128 stands for zero in the data rows.
Here is a table of points, one per row:
[133 180 121  63 139 158 174 155 160 125 177 143 119 119  99 134 149 123
 204 109 110 164 151 100  88 214 152  84 120 107  47 122]
[151 183 219 172 120 117 156 182  97 188 131  93 130  80 141 130 103 152
 134 169 128  87  93  80 119 129 190 139 130 199 110 169]
[134 161 155 120 134  91 118 168  60 188  67 132 131 144 124 120 164 138
 152 115 113  98 128  72 135 141 188 151 135 107 165  79]
[128 122 132 113 130 108 145 103 146 103  91 157 134 111 113 130  61 144
 165  87  87 140 161 129 174 141 112 172 155 122 137 156]
[ 91 134 160 166 106  78 100 133 149  58 145  94 146 138 126  79 162 127
 168 183 123 128 133 135 157 132 100 109 120 102 160 128]
[141  80 186 147 175 146 122  98 119 143  90 106 110 143 174 164 159 109
 102  95 129 221 183 177  77 130 188 188 159  66  78 133]
[112  99 118 123 112 141 105 162 102 142 184 113  69 146  99 161 144 126
 149  60 101 179 153 133 138 138 122 109 105 153 115 126]
[132 102 119 132 130 112 125 128 107 143 130  72 125  92  56 155  68 145
  99  66 160 129 123 107 139 140 186 226 135  91  83 154]
[122 122 142 173 183 158 135 130 158 193 106  85 152  83 153 145 191  63
 170 172 162 112 110 121 140  88 132 188 107 116 227 115]
[186 169 127 151 172 138  86  76  95 109  95 204 200 145 107 169 162 122
 160 116 110 110 129 155  73 125 144  66 127 114 123  84]
[134 128  99 164  92  92 148 141  84 156 159  54  82 163 104  87  73  65
 112 133 131 135 228 158 151 108 167 146 167  53 102  96]
[116 120 124 145 173 140  89 104  92  37 138 108 122 155 128 103 140 165
 129 110 155 166  75  72 152 203  82 128 116 159  98  84]
[140 137 125 110 110 124 124 197 144 112 179 192 113 157 195 130 166  87
 107  68 130  61 139 197 131 164  88 139 136 146 165 191]
[ 91 107  44 145  78 104 144  64 125 123 107 152 162 138 165 183 114 174
 173 119 117  98 118  39 136 172 129 113 134 140 149 105]
[105 129 142 102 157 140 108  99 107 129 172  87 121  91  99 124 140 146
  96 136 120 126  75 145 139 121  76 166 150 121  84 119]
[141 129 160  92 136  98 139 144  97 121 107 156 132 156 119 123 150 106
 125 130 178 146 110 167 116 135 107  89 173 120 124 150]
[137 135 121 108 143 133 158 123 123 132 165 121 102 139 122 108  87 171
 141 155 105 161 122 166  87 154 144 197  92 134 106 104]
[123  75  86  72 201 121 144 151  54 130 151 114  98 108 136 106 121 145
 124 160 110  51 119 126 148 154 117 124  59 151  53 137]
[159 140 164  81 120  68 112 138  94  67 188 109 127 103 134 157 147 138
  97 116 135 139 108  61 143 157 165 139 172  92 111 109]
[104 151 181 128 133 124 145 159 128 145 113 168 154 172 141 143 151 131
  55  97 123 189 109 194 132 125  88 110 115 153 193 149]
[160 175 106 110 121 134 161 190 112 103 128 161 182 147 169 139 123 137
 152 105  88 109 116 196 108 125  86 125 128 168 143 182]
[111  86  75 134 102 147 184 109  75 163 101 112  94 140  96 120 130  83
 121 111 123 158 128  43 162  71 121 184 125 117 214 151]
[132 130 145 144 119 169 109 102 132 159 147 149 169 136 112 142 158 161
 140 149 153 129 152 108 106 150 133 113 124 204 168 149]
[101  83 148 125 106  98 194 100 163 142 177 102 153  83 126 102  64 115
 179 125 128 104 109 160 117 114  93 128 172 146 111  58]
[214 102 150 158 118 155 173  74 155 178 146  44 108 142 223 137 127  92
 124 133 121 109 141  72 135  90 130  96 147 201  84 196]
[156 178 179 152 102 102  82 112 133 161 132 160 140 153 156 158 115 185
 159 122 112 137 159 149 121  58 153 157 130 148  52  62]
[141  91 161 100 129 124  68 124 148 134 128 208 132 120  90 136 122 139
 146 111 111 112 160  90 185 119 159  79 153 127 148  99]
[161 123 151 166 115 147 141 173 113 170 107 144  83 100 158 196  61 102
 158 192 142 125  97 144 148 144 171 158 152 118 145  78]
[111 103 181 145 124 102 112 155 139 107 134 102  69 108 113 114 137 131
 157 129 101 184 110 195 122 157 132 112  74 107 148  93]
[110 148 167 142 124 118 111  92 128  96 138 161 132 139  99 125 149 102
 159 132 133 159 127 202 117 162  91 129 168 165 175 135]
[173 120 128 177 120 160 136  91 137 159 136 172 116 146 154  94  98  82
 108 134 115 103  85  52 144 145  72 142 120 137 143 164]
[120  78 121 138 116 131  87 126 153 122 141  83 154 168 112 103 104 134
 126 132  95 113  53 154 132 118 140 164  89 141 137 118]
[151  63  78 101 133  97 139 122 118 108 139  68 159 122 121 126 117 172
 136 195 137 112 155  88 107 152 101 126 121 165  93 169]
[130 131  54 102 133 123  96 120 144 162 128  91 173 153 131 169  79 125
  62 194 129 188  91 146 166 106 162  79 132  74  68 177]
[204  98 125 120 101 126  75 112 135  96 122 167 184 117 109 131 134 129
 116 113 139  80 105 163 136  72 124 144 121 128 184  80]
[178 110 152  89 156  92 130 135 140 103 127  74  75 112  83 105 133 117
 178 192 118 159  84 127  97 155 109 137 160  88 100  96]
[106 110 145 111 110 141 107 112 128 167  92 195 126 114 104 143 153 180
 132 151 129 101 119 145 146 118 110 127 122 106 198 119]
[139  96 122 123  84 117 218  51 111 140 158 255 109 131 139 133 184 157
  78  80 108 139 141  82 148  85 241  66  98  87  74 128]
[ 96 161  68 203 155 105 138 119 135 102  79  94 137  88 172 115 112 133
 160 167 122  53 106  62  90 138 182 111 108 133 134 220]
[ 93 148 117 139 194 153 182  61 165 134 106 141 105 120 192 101 192  89
  86 165 109 128 128 100 109 100 124 143 169 158 145  89]
[140 135  47  80 158 117 121 192 129 148 117 147 109  99 111 109  88 132
  86 113  83 156 200 172 153 115 130 134 110 157 146 167]
[ 77 127 122 149  85 106 144 212 134 136 137 235 145 146  99 124 125  72
  35 145  85 167  53 149 116 128 132 132 170 131 109 138]
[ 81 155 134 189 128 101 133 130  46 134  98 103  83 137 116 130 139 135
 156 109 121  72 112  55 122  69 141 142 128 169 113 131]
[172 118  85 165 145 128 104 148 147  74  72 127 102 170  82  95  93 142
 148 137 109 136 136 161  76 166 140 121 107 164 121 114]
[103 145 204 127  89  89 122 136 134 137 158 120  94 156 101  97 146 144
 112 159 131 201 164 181 112 116 130 154 126 112 143 111]
[149 124  75 140 147 100 123 176 185 121 144 171 109 100 148 127  97  99
  87  70 146 172 127 156  76 101 131 116 135 174 112 129]
[ 80 101 124 147  93 147 145 151 125 121 147  81 164  76 152 104 132 133
 146 144 112 170 158 136 171 131 108 187 126 118  73 122]
[116 106 158  46  84 175 109 163 137 120  62  89  91 128 131 124 128 105
 158 117 128 170 155 117 107 111 165 198 140 166 155  97]
[ 94 143 132  90 125 117 134 119 136  91  76 107 166 105 116 147 102  87
  51 145 125  94 165 128  96 128 100 120 110 169 163 113]
[ 82 147 164 131 141 158 174 118 113 105 202  81 174  85  92 127  69 148
  98 118  90 105 165 144 115 115 145  85 158 108 164 120]
[129 164 127  95 128 119  62 139 130  81 189  84  63 130 136  88 162 140
 145 143 140 142 144 135  90 192 149 146 119 129 145 135]
[187 102  72 179  55 149 117 122 131 131  71 136 157  76 123 134 231 178
  91 125 122  30 180 134 128 143  68  96 106  48 159 121]
[ 80 140  90 118 150 139  26 134 111 157  86 173 137 136 121  95 132 179
 171 114 120  65 131 156 155  78 197 123 170  83 155 115]
[100 163 137 152 207 149 121 116 129 193 137 112 101 170 176 145 176 151
 160 152 109 152 172   0 155 138  83 160 159 133 150 164]
[138  64  27 126 153 149 193 118 142 167 158 118 127 124 147 106 131 158
  89 162 149  63 107 123 115 145 124 156  99 165 106 144]
[ 98 103 137 136 116 167 122 126 125  85 100 113 147 142 120 121 158 119
 108 161 150 111  94 145 125 115 125 103 159 149  99 140]
[170 142 117 130 159 146 172  74 164 132  93 128 113 165 125 126 135 110
 115 128 130  73 139  80 206 158 135  47 102 141 158 123]
[153 125 155 118  63 144 108  81 148 142 163 185 130 105 134 108  97 106
 101 130 140 179  90  96 133 148 170  74 140 106 128 110]
[166 139 106 147  99 136 178 124 137 156 137 103 138 124 135 100 162 121
 103  90 132 106 122  40 153  97 152 157 124 100 134 130]
[ 77 112 158  99 100 128 130  84  91  70 122 100 164 119 174 144  57  94
 112 142 140 107 110 102 143 114  70  95  87  65  94 148]
[121 166 162  74  72 136  86 106  72 149 153 110 151 172 121  89 157  90
 153 112  84 238 132 140 136 129 162 177 131  76 131 108]
[119 143  97 120 156 142 138 206 174  47 188 185 117 138  84 136 144 162
 146 155 141 147 137  93 104  91 136  42  91 121 109 107]
[236 147 214 174 152 159 117  82 133 140 128 220 147 111 125 126 151  89
 132 170 138 139 138  95  96 103  72 123 121 108 159 153]
[ 70 103 138 133 177 125 142 176 161 110 133  99 201 149 138 117 103  74
 173 125 182 115 170 106 128 162 113 115 106 175 122 138]
[100 137 175 126 166 136  34 130 162 191 110 174 132  80 132 147  93 105
 124  92 150  57 192 115  77 119  37 101  84  93 110  73]
[ 86 150 118 109 114 105 129  88  94 188 121  89 117 170 109 176 107 142
 127  96 162 119 127 160 195 124  68 188  87 105 101 146]
[ 89 160 135 115 131 137 146  92 172 123 116 117 100 144  97  93 113 129
 152 122 153  73  78 174  88 126 150 152 146 121 122 174]
[ 95 158  80 103 115 101 150 129 154 127 144 160 101 184 109 166 114  85
 104  85 161 101 135 167  92 115  96 110 133 120 161 140]
[ 93 142 153 110 105 181 176 159 234  89 134 163 119 156 135 167 121 179
 149 115 131 134 127 134 163 138 136 140 142 179  93 124]
[111 116  89 107 166 111 134 160 149  66 143  87 133 176 143 169 158 150
  92 125  96  39 137 104 161 152 114 112 108 105 113 159]
[189 123  95 121 130 134 148 206 127 103 141 131 170 141 156  80  99 161
 143 115 171 156 130 166  97 123 116 116 133 100 187  96]
[129 131 136 111 101 118 153 166 170 153  49  91 116 157 104 124 147 151
  79  76 125 206  62 160  95 123  72  69 137 127 117 144]
[155 157 122 162 168 112 163 140  88  97 133  80 123 133 155 160 150 124
  63 117 145 143 162 229 162 112 126 120 123 116 181 170]
[188 130 127 128 111 158  60  62 152 169 131 125 142  55 109 122 140  77
 132  98 138 196 115 151 134  79 113  90 149 139 177 132]
[ 76 121 105 147 110 133 105  99 132 122 115 114 175  93 145 168 129 100
 161 125 158  53 117 166 178 168 177  93 143 205  56 106]
[145 130 120 114 137  97 151 116 114 107 109 107  84  85  98 108 140 144
 182 184 150 217 119 155 128 119 125 178  87 115  83 134]
[ 96 146 121 152 110 179  60 141  69 127  79 137  85  99 162 118  89 199
 132 115 168 109 119 169 108 113 135  81 141 103 117 107]
These points spread out most along one direction. Take the direction at right angles to it along which they spread out most. Then take the direction at right angles to both along which they spread out most. Go by this last direction. Where along it does each point below lie, from 0 to 99? 50 is the average, and the first point above lies past it. One standard deviation of the points above along it is 16.
[134 161 155 120 134  91 118 168  60 188  67 132 131 144 124 120 164 138
 152 115 113  98 128  72 135 141 188 151 135 107 165  79] 22
[120  78 121 138 116 131  87 126 153 122 141  83 154 168 112 103 104 134
 126 132  95 113  53 154 132 118 140 164  89 141 137 118] 57
[ 86 150 118 109 114 105 129  88  94 188 121  89 117 170 109 176 107 142
 127  96 162 119 127 160 195 124  68 188  87 105 101 146] 45
[121 166 162  74  72 136  86 106  72 149 153 110 151 172 121  89 157  90
 153 112  84 238 132 140 136 129 162 177 131  76 131 108] 20
[ 96 146 121 152 110 179  60 141  69 127  79 137  85  99 162 118  89 199
 132 115 168 109 119 169 108 113 135  81 141 103 117 107] 53
[140 135  47  80 158 117 121 192 129 148 117 147 109  99 111 109  88 132
  86 113  83 156 200 172 153 115 130 134 110 157 146 167] 69
[130 131  54 102 133 123  96 120 144 162 128  91 173 153 131 169  79 125
  62 194 129 188  91 146 166 106 162  79 132  74  68 177] 58
[106 110 145 111 110 141 107 112 128 167  92 195 126 114 104 143 153 180
 132 151 129 101 119 145 146 118 110 127 122 106 198 119] 41
[ 91 134 160 166 106  78 100 133 149  58 145  94 146 138 126  79 162 127
 168 183 123 128 133 135 157 132 100 109 120 102 160 128] 56
[141 129 160  92 136  98 139 144  97 121 107 156 132 156 119 123 150 106
 125 130 178 146 110 167 116 135 107  89 173 120 124 150] 56
[172 118  85 165 145 128 104 148 147  74  72 127 102 170  82  95  93 142
 148 137 109 136 136 161  76 166 140 121 107 164 121 114] 70
[ 95 158  80 103 115 101 150 129 154 127 144 160 101 184 109 166 114  85
 104  85 161 101 135 167  92 115  96 110 133 120 161 140] 70
[151  63  78 101 133  97 139 122 118 108 139  68 159 122 121 126 117 172
 136 195 137 112 155  88 107 152 101 126 121 165  93 169] 68
